Each row is where one point has got to under a steady rotation. How many steps took it there?
The counts run from 0 to 429.
[ 82 134 141 166 105 142 128 109 136 166 126 164 138  98 142 131 126 142
 135 153 131 147 164 147 124 180 131  71 111  88 115 154 118 129 150 104
 118 151 130 121  87 143 107  73 124 117 132 155 139 138 176 110 148 128
  81 155 129  84 126]
281
[ 74  92 101 145 126 103 130 150 111 170 139 123 127 105 132 137 146 105
 165 167  93 151 158 154 126 110 112 118 137 130 166 110 116 128 110 110
 126 163 171 107 216 139 182 153 105 147 121 129 108 115  98  96 139 116
 138 140 122 122  97]
351
[119 102 144 126  99 131 186 160  96 108 129 145 141 170 156 115 179  97
  88 108 124 109 133 123 133 143 127 171 104 133 116 185 133 108 110 150
  63  91  73 144  67 101 136 148  96  90 109  91 134 132 106 134 117 131
  88  97  85 123 139]
3
[177 160 134 136 121 168 129 117 144  99  96 137 129 140 126  67 120 123
 159  83 125 123 122 128 108 137 131 113 133 153  80 151 132  97 101 131
  85  86 115 141 124 103 101  88  90  64 156 167 125 163 134 126 115 128
  89  83 115 144 178]
400
[109 103 129 155 131 140 122  89 141 133 133 119 131 153 149 165  84  73
 166 182 117 108 165 131 164 131 105 126  92 138 101 200  79 129 110 120
 104 150 149 148 184 134 135 167 101 158 143 133 145 107 126 151 117 125
 110 134 130 113  97]
107
[164 131 130  99 140  93 155 151 143 142 101 145 142 108 132 150 185 126
 104 121 101 165  96 133 116 105 147 131 157 100 173  42 163  96 123 118
 152 102 130 113 130 158 149 127 185 111 116 103 104 139 136 129 179 150
 145 129 133 114 108]
53
[161 132 119 123 158 138 125 164  96 109 146 117 148 181 129 119  99  79
 119 125 131 171  89 140  98 128 157 102 170 137 114 134 173 111 148 142
 119  90  96 134  86 149  85 132 176 104 136 141  80 123 123 132  82  88
 133 167 141  75 161]
27
[132 156 147 101 116 118 106 163 123 168 136 122  99 109 113 122 128 130
 163 137 164 206 109 177  71 131 159 109 158 135 168  77 125 128 135  79
 152 165 145 106 119 142 122 101 132 138 161 116  89 100 122 103 131 133
 127 149 133 126 123]
50
[ 75 128 117 157 127 107 159  94 112 117 135 118 166 118 129 150 184 131
  69  88 106 113 152 104 193 132 114 128 110 124  97 143 128 110 104 175
 135  70  90 103 129 113 130 112 137 150  84 130 126 118 124 133 156 116
 115  97 151 104 125]
379
[ 92  99  77 183 103  99 161 126  78 120 110 148 153 144 134 107 128 126
  92 106 122 105 132 121 136 154 104 126 123 123  98 166 156 158 122 156
  95  97  79 118 145 129 147 118 102  82 114 141 117 170 146  93 122 100
  87 110 169 123 165]
1
[128 155 128 184 121 149 102 151 103 118 123 153 126 164 167 131 127 130
 136 120 171 149 121 166 125 158 138  82 142 121 130 130 145 108 170 103
 154 132 104 135 134 173 150 114 127  52 136 157 160 102 157  88 117  62
  77 159 127 115 145]
166
[162 161 157  65 130  97 100  94 159 119 105 109 140  84 110 107 122 172
 121 101 118 131  81 128 125 113 147 142 167 122 137  74 137 158 148 120
 164 120 108 119  65 149 110  78 163 155 130 153 133 152 167 152 140 134
 156 124 130 153 112]
59
[122 111 110  86 159  58 155 131 108 131  96 123 162  94 143 132 152 133
 119 170  83 138 130 121  94  63  81 126 123 172 148  92 175 126 129 128
 119  78 118 101 132 142 133  89 143 144 108 104 140 163 161 142 160 122
 166 143 118 130 131]
200
[185 144 135 121 145 102 134 191 104 134 137 115  99 123 114 118 155 115
 138 130 170 151  86 126  98  91 103 204  98 149 134 121 132 137 154 117
 130 123 117 134  99 138 150 158 108 132 166  64 149 120 116 133 137 151
 126  99 133 145 161]
311
[ 91 124 154 179 111 145 124 138 143 180 154  77 101  82 157 106 166 118
 139 139 130 183 152 141 110 136  95 117 115 137 153 145 184 132 106 114
 102 127 141  97  95 107 111 154  99 140 173  83 103 158 100 113 164 139
 126 124 119 124 154]
274
[ 86 113  90 168  96 130 136  91  77 123 138 119 128 120  99  88 116 131
 122 107 146 121 130 132 121 174 106 120 145 148 104 164 140 172 132 141
 111 142  76 109  96 116 132 105  86 101 140 143 133 174 113  87  96  95
  93 126 146 132 182]
0
[114 144 116 145 134  93 123 113 130 127 123  93 135  66 106 123 105 104
 141  51  82 122 124 130 163 146 136 127 152 126  88 128 130 183  93 172
 129 106 133 112 163 125 132 115 138 189 112 154 101 148 148 135 129 104
 134 100 191 127 167]
373
[180 110 139 129 125 176 135 178 112 121 152 161 124 141 112 121  95 122
 142  78 110 136 101 108 125 182 143 173 107 105  83 172 125 160 144 147
  90 127 142 155  90 137 143 146  95 113 144 124 104 149 144 136  81 120
 106 129 132 130 175]
9
[161 130 169 104 102 138 153 149 139 141 126 139 152  96 152 138 119 140
 114 102 110 179 108 105  87 145 156 143 105 105 100 162 154 151 148 120
  97  99 131 147  23 129  79 102 133 163 140 119 109 159 158 145 116 167
 120 125 132 101 139]
284
[150 130  92 155  96 113 157 192 112 128 119 116 103 137 141 128 149 136
  98  74 144 165 100  97 123 116 129 182 129  96  99 149 157 137 142 160
 150  86 108 150 150 144 139 169 133 145 123 123  66 161 137  93 149 149
 122 120 174 114 127]
149
[136 117 130 137  93 175  93 117 139 118 144  95 134 123 120 103 100 105
 183 111 130 149 104 128 139 183 150 143 134 146 106 170  99 141 121 104
 107 153 182 141 151 109 121 153  56 120 169 156  97  95 102 100  83 102
  99 123 123 155 126]
248
[117 120 150  81 125 166 100  92 113 120 138 133 136 131 111 149 156 160
 140 133 150 124 150 142 148 158 142 155 112 162 133 131  87 150 155 106
 153 186 119 124  92 125 154  78  71 119 117 140 183  97 119 145 101 117
 123 122  73 169  80]
82
[168 189 150  95 132  86 105 122 144 123  75 135 149  90 107  89 107 152
 152  82 106  93  93 144 106  95 142 116 160 121 133  98 119 153 129 126
 162 118 118 133 100 146 122  75 146 154 124 178 138 152 187 123 142 144
 137 108 138 144 118]
60
[115 118 107 169 105 140 147 149 118 130 148 124  90 147 141 172 199 153
  70 110 158 155 123 125 183 155 116 137 135  90 146 109 160  92 157 142
 178 117  85 121 122 134 156 131 130  97 119 110 120 159 127 114 163 139
 125 140 153 110 124]
154
[120 125 113 160 128 179 113 126 158 148 143 120 125 163 145 123 136  89
 141 132  96  98 143 151 173 174 142 113 137  91 140 142  98  85  78 134
 131 133 154 156 197  93 142 161 107 108 147 161 136 137  90 106 145 148
  92 118 118 105 113]
254
[161 135 153  98 178 117 132 153 162 151 117 139 119 107 137 153 110 114
 129 156  76 105 142 151 120  77  97 135  81 135 130 113 125 109 126 133
 146 148 150 114 128 150 155 126 139 162 126  70 175 177 175 169 176 151
 168 133 112 107 103]
195
[149 154 150  79 113 120 130 186 135 164 128 115 100 102 130 128 154 128
 160 152 150 200 117 147  63  89 145 151 121 133 161 104 142 105 152  87
 136 136 157 128 114 142 129 145 119 147 147  90  91 105 132 109 146 158
 143 131 100 134 115]
49
[137  88  81 132 138 173 127 143  93 138 172 130 120 124 107  99 150 122
 122 124 150 182 106 116 118 183 140 146 154 133 147 125 169 134 156 135
 114 133 128 117 106 107 133 119 110  79 160 123  88 155  96 116  80 108
 114 174 140 120 203]
13
[199 100 127 155 137 123 113 145 132 121 121  97 125 136 129 109 128  87
 102 117 125 141  89  88 106 110 105 172 144 138 118 126 174 112  96 124
 116  86 105 133 114 137 105 172 129 109 176  85 112 184  98 132 125 148
 112 119 165 119 154]
412
[118 126  98 124 138 130 141 133 114 120 144  79 134 172 168 123 135  99
 124 159 154 182  94 117 106 114 135 126 161 164 145 139 198 112 170 131
 143  77  95 125  92 124  84 146 148  91 139 126  76 139 116 117 106  92
 145 185 129  92 158]
26
[ 55 120  99 127 113 104 159  99 113 136 112 104 146 107 195 159 164 113
 142 126 101 149 163 125 146 142 142  95 152 149 136 111 130 139 130 142
 120 102 144 125 188 117 136 116 165 133  86 169  90  97 132 116 154  97
 142 146 116 120  89]
365
[120 126 111  98 120  95 168 165 103  89 105 132 119 157 124 151 141 105
 146  96 115 105 137 135 146  94 132 162 117 148 100 124  94 121 121 170
 101  95 106 147 221 132 177 135 119 137  76 131  98  99 135 123 153 121
 139  93 125 152  97]
227
[129 102  90 126 141 108 108 143 120 145 120  88 144 145 160 150 107 144
 125 188 133 197 136  96  87  82  92 148 131 163 139 129 173 141 159  95
 195 112 120 127 153 158 122 118 144 137 115 132 121 160 154 115 109 113
 137 174 141 104  91]
186
[122 165 127 135  94 104 131 132 132 142 111 143 132 120 104  61 126  92
 155  84 130  95 106 166 118 148 154 122 153  87 124 149 112 130  82 143
  71 118 107 127 105  94  98 126 121 127 157 157  84 137 118  96 136 159
  92  86 150 113 167]
138
[109 100 129 113 156  90  89  86  83 105 110 122 178 164  85 116 101 109
 107 163 102  82 109 163 126 127 135  93 181 164 160 100 119 133 109 116
 139 141  93 101 116 136 126 103 133 110 100 152 135 130 124 113 101  67
 143 155 131 123  97]
340
[149 139 125 152 112 137 160 177 120 115 119 150 119 128 101 115 113 110
 152  54 117 166 152 105 125 130 132 141 104 130  59 165 100 132  96 156
 100  86 138 144 190 132 142 115  90 141 112 144 104 111 135  92 124 113
  91  88 166 122 142]
387
[ 93  68  94 148 137 122 142  91 118 131 142 156 144 140  91 139 118 106
 102 156  86 120 179 136 178 169 106  71 142 106 111 125 129  96  93 166
 112 129 123  99 168 103 141 110 116 131 109 138  99 166 113 131 167 117
 133 151 168  77 137]
116
[ 83 126 128 139  77 103 158  83 116 127 138 113 148 141 145 129 191 130
  86 134 170 141 101 109 173 162 142 130 168 103 149 130 149 126 137 134
 108  97  69 117  64  96  91 129 162 110 121 135  81 104 104  94 138 143
 110 128 151 109 132]
141
[156 137 146 115 177 126 109 214 114 136 131 136 126 153 136 122  84  80
 161 139 102 149 150 180  62  96 124 106 138 133 122 122 120 104  97 114
 157 155 117 138 178 165 147  91 145 118 122 123 157 136 130 126 107 115
 103 118 123  88 110]
189
[158 115  93 112 143 112 123 132  98  96 105 153 150 178 115 131 101 127
 151 154 141 142 119 127 115 131 133 110 170 152 156  83 122 127 153  98
 169 127 132 150 197 169 157 108 151  79 116 172 134 112 158 109  92  75
 126 167 149 135 107]
327
[ 98 129 123 121 144 130  96  63 103 118 129  98 163 144 117  91 111  78
 172 161 118 108 140 151 121 142 120  97 149 185 124 158 110 134 103 122
  98 140 118 126 161  85 128  98  97 109 153 154 155 108  95 124  94  86
 103 112 114 136 156]
101
[ 87 106 156 134 117 122  87 103 114 129 138 116 151 135  99 145  54 117
 162 162 114 105 147 168 125 132 146 107 127 153 125 154  96 160 141 107
 147 196 146 114 112 163 144 138  97 163 102 141 132 100 157 116 105  69
 143 164 119 134  74]
345
[169 186 180  82 139 133 110 146 153 143 110 148 115 111 115 118 139 118
 158 110 133 106 108 205 119 144 177 104 147  94 166  73  90 109 105 110
 147 170 130 134 106 134 141  92 170 127 142 136 144 104 141 135 156 163
 127 117 111 120 118]
55
[ 75 127  91 103 122  84 135  61 117 143 115 166 131 111  98 138 148 119
 146 167 160  98 161 153 175 145 134 111 145 105 153 102  71 137 120 139
 147 174 124 119 175 118 162  90 149 141 111 158 158 103 131 123 163 143
 125 127 157 107  99]
217
[ 60 141  88 179 127  89 147  72 105 127 126 117 148 120 113 129 168 130
 104 107 128 110 160 146 189 150 122  91 138 116 111 135 106 131 100 167
 138  98 102  93 158 110 140  93 128 150  98 172 132 109 121  98 155 101
  90 103 174 107 138]
378
